Each row has a name. Each question is about the rows just above it.

j_118: [ 98 134 129  84 186 105 153]
j_498: [184 105 122 124 122 150 140]
j_911: [166 142 104 147 110 133 150]
j_806: [147 185 150  90 133 110 123]
j_10: [101 134 192  99 120 155  61]
j_885: [101 134 192  99 120 155 119]
j_169: [107 139 137  84 177 112 144]
The next entry after [110 133]: -> [150]
What is the next entry after [186 105]? -> [153]

j_537: [151 141 125 122 133 171 117 160 129 128 133 135 149 102  90 125 129 101
 109 128 158 193 153 158 149]
j_158: [156  96 120 129 107 125 151 138 133  66 107 147 162 112 140 157 123 132
 104  97  80  62 104 109 122]
j_449: [116 120 145 132 111 128 127 131 114 127 126 121 137 131 137 126 123 138
 140 140 136 127 139 133 127]
j_776: [125 131 141 134 108 128 129 133 112 127 128 120 134 132 137 127 123 139
 139 141 134 129 138 133 125]
j_704: [125 194 120 114 149 166 109 162 123 151 132 122 116 118 113 112 134 110
 109 126 176 209 145 156 156]
The next entry after [125 129]: -> [101]
Give the next entry after [151 138]. -> [133]
The next entry after [140 140]: -> [136]
What is the next entry after [107 147 162 112 140 157 123 132 104  97]? -> [80]
What is the next entry after [110 109]? -> [126]

j_14: [107 159 108  81 128 147  66 139 167 104 134 107 160 140 147  69  82  94
 123 139  96  95 143 142 130 142 170  84  92  84 148 160 166 136]
j_979: [148  69  82  94 123 139  96  95 167 104 135 107 160 140 147  69  82  94
 123 139  96  95 143 127 130 142 170  84 127  84 148 171 166 136]
j_556: [171 132 108  81 128 147  66 139 167 104 135 107 160 140 147  69  82  94
 123 139  96  95 143 127  93 181 149 102 107 184 157 173 126 156]
Whose row is [171 132 108  81 128 147  66 139 167 104 135 107 160 140 147  69  82  94
 123 139  96  95 143 127  93 181 149 102 107 184 157 173 126 156]? -> j_556
The row with [148  69  82  94 123 139  96  95 167 104 135 107 160 140 147  69  82  94
 123 139  96  95 143 127 130 142 170  84 127  84 148 171 166 136] is -> j_979
What is the next entry after [143 142 130 142]? -> [170]

j_124: [133 129 108 117 116  78 152]
j_878: [129 124 116 113 119  83 159]
j_6: [149 141 194 134 125 125 115]
j_860: [194 135 146 149 141 195  82]
What is the next entry after [149 141 195]? -> [82]
The next entry after [194 134]: -> [125]
Give the next entry after [133 129 108]. -> [117]
Give the next entry after [141 194 134 125 125]. -> [115]
What is the next entry after [119  83]? -> [159]
Give the next entry after [133 129]. -> [108]
The next entry after [141 195]: -> [82]

j_292: [124 117 117 114 124 141 153 132 117 111 138 124 136]
j_640: [121 126 136 140 145 134 136 143 120 131 138 123 147]
j_32: [144 139 159 106 118 170 124 119 115 185 106 152 111]
j_532: [141 124 148  85 118 116 147 154 119 132  78 117 138]
j_571: [125 116 129 130 136 147 116 154 133 144 128 146 118]
j_492: [128 127 112 105  81 153 136 114 125 112 139 122 126]
j_226: [117  99 106 116 116 147 118 122 130 121 138 119 139]
The next entry after [141 124 148  85 118 116 147 154 119 132]: -> [78]
What is the next entry after [116 147 118]? -> [122]
The next entry after [121 138 119]: -> [139]
The next entry after [116 147 154]: -> [119]
Give the next entry after [112 139 122]. -> [126]
The next entry after [116 147 154 119]: -> [132]
The next entry after [124 117 117 114]: -> [124]

j_472: [113 168 164 148  80 152 131 136]
j_852: [117 147 131 130 162  62 118  96]
j_346: [113 168 164 148  80 152 131 133]
j_417: [148 131 130 162 148 149 131 136]
The next entry after [131 130 162 148]: -> [149]
Which row holds [113 168 164 148  80 152 131 136]? -> j_472
Give the next entry after [147 131 130 162]. -> [62]
Which row holds [113 168 164 148  80 152 131 133]? -> j_346

j_357: [100 172 117  98  86  71 171 187  89  88 170 114 132 173  96 166 103 178
  99]
j_99: [101 131 142 169 147 175 142  82 169 176 141 173  96  87 128 132 114 142
  87]
j_25: [100 117 172  98  71  86 171 187  89  88 170 114 132 173  96 128  87 175
 180]
Give the next entry after [172  98  71  86 171 187  89  88]. -> [170]
Give the next entry after [114 132 173  96 128  87]. -> [175]
Give the next entry after [100 117 172  98  71  86]. -> [171]
Give the next entry after [176 141 173  96  87 128 132]. -> [114]
What is the next entry after [101 131 142 169 147]? -> [175]

j_757: [118 154  86 159]
j_544: [159 170 164  90]
j_619: [171  85  88 162]
j_660: [ 82 165 108 139]
j_132: [154 118 187  84]
Give the next entry after [118 154]. -> [86]
What is the next entry after [159 170]? -> [164]
What is the next entry after [170 164]? -> [90]

j_316: [204  49  54 140  89]
j_824: [188 140  65  54  67]
j_400: [201  65 140  54  73]
The next entry after [188 140  65]: -> [54]
Give the next entry after [140  54]. -> [73]
The next entry after [ 65 140  54]: -> [73]

j_919: [113 100 157  91]
j_929: [174  85  69 163]
j_853: [ 94 157 100 170]
j_575: [108 110 154 100]
j_384: [ 96 160 117 168]
j_779: [ 87 151  93 121]
j_593: [ 97 116  89  98]
j_920: [116  97 155  92]
j_667: [113 100  90 141]
j_464: [ 97 138  94 105]
What is the next entry after [100 157]? -> [91]
The next entry after [116  97]: -> [155]

j_206: [191 124 158 119 132 132 108 128 101 113  90 111 126 113 104 137 102 147
 123 125 131 144 100 156 117 102 146 155 143 123 112 169 129 154]
j_254: [136 128 131 124 128 127 126 132 123 128 124 128 127 126 122 129 124 131
 127 128 129 128 126 130 127 128 128 130 130 129 127 133 126 130]
j_228: [177 126 150 115 130 127 114 136 104 121 100 119 125 117 104 135 106 144
 123 127 133 137 110 146 121 115 137 147 140 126 118 159 125 146]
j_971: [140 128 128 122 126 126 127 130 124 130 123 125 126 129 123 130 120 131
 124 125 134 130 130 131 124 131 128 131 129 130 129 132 124 130]
j_414: [132 130 139 117 129 124 127 151 115 132 127 142 126 121 109 126 130 132
 132 137 123 119 124 123 136 132 121 125 131 129 124 135 127 128]
j_7: [157 129 148 107 129 122 122 157 103 132 114 138 123 116  95 129 118 140
 128 136 128 122 119 130 132 129 124 134 136 130 121 149 123 136]
j_787: [ 90 113 126 116 131 130 111 130 102 117  93 112 125 115 104 137 101 146
 122 124 134 142 105 153 117 128 128 130 142 125 115 165 126 151]
j_931: [190 124 157 118 132 131 109 129 101 114  90 111 126 114 104 137 101 147
 122 125 132 143 101 155 117 104 145 155 143 123 113 168 128 153]
j_136: [182 125 155 116 131 129 111 136 102 118  96 118 125 114 102 135 106 145
 124 128 130 138 105 149 121 109 140 150 142 125 114 164 127 149]
Whose row is [136 128 131 124 128 127 126 132 123 128 124 128 127 126 122 129 124 131
 127 128 129 128 126 130 127 128 128 130 130 129 127 133 126 130]? -> j_254
[191 124 158 119 132 132 108 128 101 113  90 111 126 113 104 137 102 147
 123 125 131 144 100 156 117 102 146 155 143 123 112 169 129 154] is in which row? -> j_206
Give the next entry after [127 130 124 130 123 125 126]. -> [129]
Give the next entry after [140 150]. -> [142]

j_380: [134 104 128 118 101 112 154 142 114 111 115 130 124]
j_426: [104 175 141 157 103 157  95 105 176 107  94 119 122]
j_648: [114  95 112 175 124  84 117 125 116 199 135 128 119]
j_134: [104 175 141 157 103 157  95 154 176 107  94 119 122]
j_31: [139 189 140 101 119 172 105 123 140  75 119 124 151]
j_974: [121 117 141 157 103 157 102 109 117 108 128 129 124]
j_9: [126 116 132 111  97 129 125 128 109 102 122 155 121]
j_597: [199 133 128 103 158 111 183 100 107 119 166 130 148]
Give the next entry after [140 101 119 172 105]. -> [123]
Whose row is [104 175 141 157 103 157  95 154 176 107  94 119 122]? -> j_134
What is the next entry after [199 135 128]? -> [119]
What is the next entry after [123 140]? -> [75]

j_2: [106 127 141 133 131 103 131 125 122 121 117 133 134 123 130 115 117 146
 135]
j_793: [130 127 134 131 124 127 129 128 123 121 123 127 123 124 130 135 122 127
 118]
j_738: [112 122 133 132 127 117 128 129 128 126 119 125 125 119 127 134 130 124
 139]
j_611: [136 120 132 135 125 141 136 127 140 131 134 125 126 135 132 148 136 128
 126]
j_120: [104 129 133 129 138 114  75 116  97 147 129 145 161  92 166 207  94 164
 145]
j_39: [125 137 124 136 120 132 135 125 141 136 127 140 132 124 134 119 130 129
 133]
j_111: [130 126 103 133 131 141 137 132 131 130 128 126 130 131 133 123 133 129
 136]
Give the next entry after [141 133 131 103]. -> [131]
What is the next entry after [136 120 132 135 125 141 136 127 140 132]? -> [124]
Give the next entry after [126 135]. -> [132]
Give the next entry after [112 122 133 132 127 117 128 129 128 126]. -> [119]
Whose row is [136 120 132 135 125 141 136 127 140 131 134 125 126 135 132 148 136 128
 126]? -> j_611
What is the next entry after [125 119 127 134 130 124]? -> [139]
What is the next entry after [125 122 121 117 133]? -> [134]

j_443: [159 174 120  85 168  79]
j_710: [174 108  87 169 123 182]
j_489: [ 76  73 191  75  69 183]
j_82: [156 170 121  93 163  83]
j_945: [165 175 114  94 169  83]
j_560: [175 111  84 169 120 182]
j_338: [ 93  61  73 170  83 117]
j_139: [ 92 114 175  74 108 123]
j_734: [ 74  78 176  93  60 176]
j_972: [ 75 191  84 169 120  88]
j_486: [137 175  64 168 100 125]
Give the next entry after [ 73 191]. -> [75]
What is the next entry after [176  93  60]? -> [176]
Whose row is [ 75 191  84 169 120  88]? -> j_972
What is the next entry after [ 73 170  83]? -> [117]
What is the next entry after [93 60]? -> [176]
The next entry after [169 123]: -> [182]
The next entry after [ 78 176  93  60]: -> [176]

